(in the rows, 128 means zero)
One turn sends every row of this set to another row. A few are shown first. Where does it send the rows asked after them?
Bazib: [162 124 108 117 122  93 122 157 141 150 123 125 124 131 102]
vek: [161  96 105 149 154 113 126 160 136 147 123 125 120 128 107]
tifed: [149 145  91 111 105 119 127 164 143 141 138 122 133 148 126]
vugan: [162 134 100 119 116 101 142 160 120 131 115 110 114 145 103]
sapov: [152 117 134 157 176 136 131 132 138 144 128 119 120 144 148]
Gake: [115 105 118 143 119 138 139 121 119 128  92 136 147 182 121]
Tet: [113 107 125 145 123 141 150 117 121 133  93 135 140 178 127]
Mezo: [156 137  99 109 109 102 123 164 138 146 127 120 129 141 110]
Vose: [160 111 139 152 172 118 126 135 129 150 113 112 114 142 126]
rulus: [142 150 122 135 141 154 134 142 130 135 135 107 132 164 167]
pez: [149 115 114 141 148 139 131 157 152 142 147 137 143 124 158]
temob: [156 115 109 140 149 107 137 145 160 148 139 141 118 122 121]
Nit: [177 155 100 116 116 118 140 149 108 147 133 126 128 159 136]
dis: [162 136 132 123 133 108 120 147 106 143 100  95 119 160 113]
zeko: [164 118 138 137 154 106 122 142 115 148 101 102 113 149 111]
vav: [156 153 103 110 104 112 146 158 122 124 126 113 124 146 126]
gozis: [113 109 131 145 124 137 154 113 124 132  93 137 138 176 128]
Daba: [116 109 137 142 126 134 154 111 123 133  91 139 140 170 130]
pali: [185 124 101 133 139 103 132 151 107 159 122 126 117 150 110]
fefi: [147 158 121 121 123 143 129 148 117 134 125  98 132 170 153]
togim: [115 112 126 143 124 134 153 110 125 121  98 142 142 176 129]
zod: [183 112 105 144 154 110 128 148 117 164 127 135 121 141 118]
Biz: [118 104 142 136 121 132 143 117 120 139  88 139 150 168 128]
mor: [147 132 129 150 162 150 136 136 139 139 137 115 128 153 165]
Difi: [163 112 101 136 137 101 134 160 124 141 115 115 113 138  95]
Kivot: [119 105 141 138 126 128 144 109 127 129  94 146 150 164 131]
Fufa: [154 152 124 117 121 124 123 150 107 137 110  91 125 169 131]
nube: [118 106 143 139 124 131 149 112 123 135  90 140 144 166 130]
vamuk: [155  97 111 150 160 128 127 157 149 148 137 134 132 122 134]
tige: [181 143  99 121 123 107 136 150 104 150 125 123 120 157 118]
zunut: [118  98 133 137 122 132 130 121 120 136  89 139 155 171 122]
kor: [170 142 108 132 137 138 139 145 127 152 150 142 138 145 164]
velug: [149 123 100 142 147 124 140 147 165 143 151 142 122 129 135]
kibaz: [178 112 110 149 162 122 130 146 126 165 139 142 129 137 137]
kon: [115 103 138 137 119 136 138 120 119 142  89 135 151 172 127]
Sitov: [173 124 109 143 154 134 134 144 130 159 148 145 135 138 156]
lun: [114 103 130 141 119 140 138 122 119 140  90 134 149 176 126]
ralu: [114 110 119 144 121 138 148 115 120 124  97 138 142 182 124]
Sevap: [116 101 124 140 120 135 132 123 118 133  91 136 152 179 120]
lan: [150 154 110 112 108 128 146 156 134 124 139 123 137 142 152]
pote: [161 115 112 130 139  95 129 151 151 151 129 134 118 123 107]
sof: [144 145  87 122 115 131 133 160 152 138 148 129 133 146 139]
Nimiz: [172 155 104 120 122 130 142 148 118 146 145 133 136 154 156]
Kivo: [118 109 136 141 126 130 151 108 127 125  96 146 144 168 131]
zoz: [144 135  92 134 132 133 140 153 162 139 154 136 129 138 143]
Dif: [112 104 125 143 120 142 143 122 119 136  91 133 144 180 126]
zelog: [147 138 114 125 126 138 140 154 147 132 148 132 144 132 165]
ropan: [120  99 141 136 124 128 135 115 124 134  92 144 154 165 127]

ralu goes to zunut
zelog goes to vugan
And these:
gozis goes to lun
Mezo goes to temob
zeko goes to mor
tige goes to kibaz

